((0.09, 1.15, -1.38, 1.19, -1.76, -2.06, 0.69, -1.46, 1.19, -1.10, 0.76, -0.87), (0.17, 0.22, -5.38, 0.82, 1.95, -4.51, 0.31, -5.70, 0.80, 2.36, 0.51, 1.17), (-0.30, -0.91, -0.10, -1.57, 3.20, -1.50, -1.31, 0.26, -1.86, 2.66, -0.05, 2.03), (-0.01, 0.27, -5.29, 0.43, 1.68, -4.05, 0.48, -5.48, 0.59, 1.48, -0.05, 0.91), (-0.06, 0.14, -5.12, 0.09, 1.02, -3.55, 0.41, -5.38, 0.20, 0.75, -0.18, 0.20), (0.38, 0.88, -1.97, 1.88, -1.90, -2.63, 0.32, -2.40, 1.77, -0.77, 1.27, -1.27), (0.23, 0.01, 2.58, 0.51, -2.34, 2.22, 0.12, 2.75, 0.64, -1.69, 0.12, -0.94))
Give the entry just left of 0.48.
A: -4.05
Give the entry just left of 2.66.
A: -1.86
The entry just right of -2.06 -> 0.69
The entry just right of 1.88 -> -1.90
Give the entry just left of 0.88.
A: 0.38
The entry just left of 0.59: -5.48
Give the entry just left of 1.02.
A: 0.09
Give the entry just right of -4.05.
A: 0.48
The minimum -> -5.70
The entry just left of -1.27 -> 1.27

Questions about the table below.
1) Which number is the entry just right of -9.974?
2) Which number is the entry just left of the smallest entry?
3) Which number is the entry just right of -6.861?
[[  8.270  13.481 -28.481  10.824  -9.931 -12.110  17.868   8.946  22.383
    9.188  -4.268  26.376 -27.346 -18.783  18.339  15.419]
 [ 16.239  26.512  23.394 -27.700 -10.797  13.197  -9.974 -15.957  -1.304
   17.566  10.119 -27.050   5.215  25.541 -18.517  16.120]
 [-30.022  -2.768  23.552   9.043   2.510  26.479 -16.786  -4.176 -28.817
  -28.969  23.844   2.097  15.348   9.576  -2.728 -22.178]
 [-15.267   8.346 -29.676  16.910  17.145 -18.057  24.203  20.859  22.455
  -27.614  -1.090  23.007 -27.964 -14.261 -22.540   3.596]
 [  4.248   9.425 -17.518  -5.319  -7.368  13.163   6.166   3.335 -15.414
  -27.961   3.882  11.923 -29.260  -9.665 -11.609 -29.286]
 [ -1.481  22.053  14.768 -24.722 -18.194   8.639 -29.205 -18.630   1.146
    4.848  -6.039 -19.667  20.900 -23.375  16.204 -20.910]
 [ 28.624  19.415 -18.946 -21.230  -5.980 -24.821  23.051 -21.280  -6.861
  -10.541 -26.945 -23.953  27.340 -16.792 -22.095 -23.857]
 [-19.315 -13.340 -26.820 -16.612 -26.181 -16.380 -18.866 -30.220 -23.788
  -21.779  23.659  18.526  -0.945 -19.543 -29.874  23.481]]
1) -15.957
2) -18.866
3) -10.541

Read these off the row that follows.
1) What is the entry just left of 868?
2) What is the entry just right of -665?
-299,536,868,690,-665,113
1) 536
2) 113

[[-2.06  2.40  0.02 -0.30 -2.51 -0.37 -0.51]
 [ 2.49 -2.34  0.88  2.24  2.27 -1.08 -0.05]
 [ 1.23 -2.60  0.06 -0.87  4.62 -1.95  2.79]
 [-0.80  0.18 -0.05 -0.20 -0.56 -0.10  0.35]
 [-0.59 -1.82 -0.11 -1.01  0.87 -2.17  2.19]
 [-0.80  5.69 -1.15  2.48 -5.46 -1.32 -3.16]
 [ 0.00 -2.30 -1.08 -2.11  0.22  0.66  1.16]
 [ 0.85  0.50 -3.41  1.77  0.13  0.56  0.38]
 [-0.10 -0.28 -0.20 -0.02 -0.13  0.39  0.20]
 [-1.70  3.20  0.25 -0.24  0.03 -1.24  1.12]
 [ 1.94 -2.03 -1.43  0.45  0.91  3.02 -0.78]
 [-1.48  2.05  1.98 -1.22  0.90  1.69 -1.64]
 [-1.52  2.11  0.20 -2.83 -2.71 -0.17 -1.17]]
Indices start at 1.
What is the entry in row 2 and column 1? 2.49
What is the top-left entry? -2.06
The entry at row 1, column 2: 2.40
What is the entry just right of 0.85? 0.50
The entry just left of 0.18 -> -0.80
What is the entry in row 1 and column 3? 0.02
The entry directly below the smallest entry is 0.22
The top entry of the column that holds the smallest entry: -2.51
The bottom-right entry: -1.17
What is the entry just left of -0.24? 0.25
The entry in row 3 and column 2: -2.60
The entry in row 3 and column 3: 0.06
The entry directly above 0.06 -> 0.88
What is the entry just left of 0.56? 0.13
What is the entry directly above -1.15? -0.11
The entry just right of 2.24 is 2.27
What is the entry just right of -1.52? 2.11
The entry directly below 0.45 -> -1.22
The entry just right of -0.56 is -0.10
What is the entry in the top-right corner? -0.51
What is the entry directly above -2.11? 2.48
What is the entry in the bottom-left corner? -1.52
The bottom entry of the column that holds the smallest entry -> -2.71
The entry just left of the largest entry -> -0.80
What is the entry directly above -1.24? 0.39
What is the entry directly above -0.02? 1.77
What is the entry just right of -0.11? -1.01
The entry just left of -0.28 is -0.10
The entry just left of the centre entry: -1.08
The entry directly above the largest entry -> -1.82
